Turns in one plane each, and the order they were made in; the first pair answered:
q_982:
-.05 .19 .02 -.01 .03 -.57 .14 .40  ->  -.08 -.08 -.14 .12 .16 -.54 .07 .38
-.21 .09 -.06 -.09 .21 -.01 .20 -.39  ->  -.21 -.08 -.15 -.03 .22 .06 .16 -.41
-.19 -.05 -.23 -.04 .19 -.05 -.24 .14  ->  -.12 -.12 -.27 -.10 .07 .03 -.29 .12
.31 -.14 -.02 .08 -.26 .23 -.29 .04  ->  .30 .18 .19 -.05 -.30 .16 -.20 .04
q_799:
.31 .20 .04 .31 -.07 .05 .05 -.63  ->  .46 .19 .02 .36 -.21 -.06 .01 -.47
-.07 .27 .19 -.32 .04 -.37 .12 .48  ->  -.23 .26 .13 -.37 .20 -.34 .20 .35
-.23 .00 -.15 -.10 .17 -.14 .13 -.02  ->  -.22 .09 -.01 -.09 .21 .10 .09 -.15
q_47:
-.04 .10 .16 .13 .08 .28 .11 .28  ->  .00 .02 .12 .17 .07 .29 .07 .28
-.23 -.19 -.29 .04 .15 -.22 -.22 .34  ->  -.03 .07 -.15 .06 -.13 -.38 -.18 .43
-.10 -.55 .00 .45 .57 .68 -.37 -.16  ->  .56 .62 .62 .41 -.39 .00 -.19 .15
.07 -.13 .04 -.24 -.06 .18 -.20 .40  ->  .01 .02 .10 -.33 -.06 .13 -.14 .41
q_662:
-.08 .08 .15 .38 .26 .27 -.02 -.39  ->  .33 .19 .13 .46 -.22 -.23 -.06 .07
-.08 .25 .12 -.18 .01 -.09 .04 .14  ->  -.15 .17 .16 -.08 .14 .14 .01 -.13
.02 -.13 -.11 .03 -.16 .18 .08 -.26  ->  .15 -.09 -.10 -.01 -.32 -.03 .07 -.05
Pairs:
(two turns a pair)
.32 -.52 -.20 .05 -.19 .04 -.20 .31  ->  -.07 -.54 -.23 -.19 .21 .31 -.13 .10 : q_662 then q_662
.14 -.19 .10 -.22 -.17 .11 -.20 .10  ->  -.02 -.02 .09 -.40 -.10 -.10 -.03 .16 : q_799 then q_47
.02 -.28 -.10 -.24 .06 -.08 .18 -.28  ->  .10 -.18 .04 -.29 -.05 .07 .13 -.33 : q_982 then q_799
-.08 -.12 -.09 -.17 .24 -.16 -.09 .51  ->  .12 -.05 -.06 -.16 -.02 -.19 -.13 .53 : q_982 then q_47
-.18 .05 .17 .05 .40 .48 -.07 -.24  ->  .43 -.07 .04 .38 -.28 -.08 -.17 .16 : q_47 then q_799
-.12 -.06 -.14 -.05 .07 -.31 -.04 .33  ->  -.29 -.18 -.17 -.03 .32 -.01 -.06 .04 : q_47 then q_662
-.04 -.07 -.15 -.24 .00 .25 .04 .28  ->  -.03 -.03 -.06 -.09 .05 .46 .02 -.02 : q_982 then q_662
-.03 .24 .12 -.19 -.19 -.06 .27 -.25  ->  -.08 -.23 -.08 -.01 .01 .22 .11 -.38 : q_662 then q_47
.04 -.04 -.16 .23 .06 -.02 -.15 .10  ->  -.09 -.05 -.21 .18 .15 .01 -.08 .01 : q_799 then q_799
.26 .10 .16 -.16 -.58 .29 -.07 -.17  ->  -.26 -.20 -.12 -.53 -.09 .39 .01 -.03 : q_662 then q_47
.15 .04 -.02 -.51 -.09 .09 -.11 .13  ->  .30 -.02 .03 -.27 -.18 .26 -.20 -.10 : q_662 then q_47
-.09 -.47 -.28 .03 .10 -.07 -.05 -.08  ->  .10 .14 .06 -.38 -.36 -.19 .08 -.03 : q_982 then q_47
-.06 .28 .18 -.32 -.06 .04 .07 .09  ->  -.11 .19 .20 -.22 .06 .25 .03 -.14 : q_799 then q_662
-.05 -.02 .10 -.35 -.06 .30 -.19 .28  ->  -.01 .04 .14 -.37 -.14 .27 -.19 .30 : q_47 then q_47
.10 -.38 -.13 .13 .45 -.15 -.31 .41  ->  .24 -.52 -.12 -.05 .19 .18 -.42 .28 : q_662 then q_982
.08 -.12 .05 .16 -.16 .17 -.18 .07  ->  .12 -.05 .03 .06 -.28 .02 -.12 .17 : q_799 then q_982
-.20 .08 -.08 -.60 -.09 .23 .11 -.23  ->  .37 .08 -.01 -.10 -.60 .02 -.06 -.16 : q_662 then q_662
-.35 .06 .04 -.52 .32 .19 .21 -.29  ->  -.20 .29 .39 -.29 .34 .35 .08 -.26 : q_799 then q_982
-.19 .20 -.01 -.46 .05 .24 .25 -.17  ->  .08 .29 .15 .03 -.06 .29 .16 -.45 : q_662 then q_982
.19 .17 .18 .14 -.27 .08 -.02 -.10  ->  -.24 -.20 -.12 -.18 .18 .15 .00 .05 : q_662 then q_47
.13 .31 .01 -.13 .05 -.25 .33 -.05  ->  .00 .14 -.06 .05 .31 -.23 .33 -.15 : q_799 then q_982
.39 .11 .25 .13 -.41 .15 -.27 -.02  ->  .31 .18 .09 .09 -.40 -.38 -.08 .25 : q_799 then q_982
.05 -.34 -.32 .12 -.19 .10 .06 -.53  ->  .26 -.01 -.20 -.08 -.57 -.31 .10 -.12 : q_662 then q_982
.37 .19 .31 .69 -.02 -.14 -.15 .08  ->  .14 -.26 .06 .73 .31 .13 -.21 -.04 : q_47 then q_47
.27 -.08 -.19 -.02 -.31 -.39 -.08 .11  ->  -.29 .00 -.12 -.48 .20 .02 .03 -.16 : q_662 then q_799
.18 -.16 .17 .15 -.14 .34 -.07 -.26  ->  -.12 .32 .33 .06 .14 .04 .17 -.24 : q_47 then q_982
.12 .19 .00 -.20 -.09 -.18 -.25 .59  ->  -.18 -.10 -.18 -.15 .36 -.07 -.23 .52 : q_982 then q_47
-.12 .17 -.05 .15 .12 .03 -.08 .05  ->  -.06 -.03 -.12 .15 .03 .15 -.17 .03 : q_982 then q_982
-.13 .46 .50 -.20 .20 .25 -.15 .16  ->  .30 -.22 .19 .25 -.09 .22 -.45 .38 : q_47 then q_662
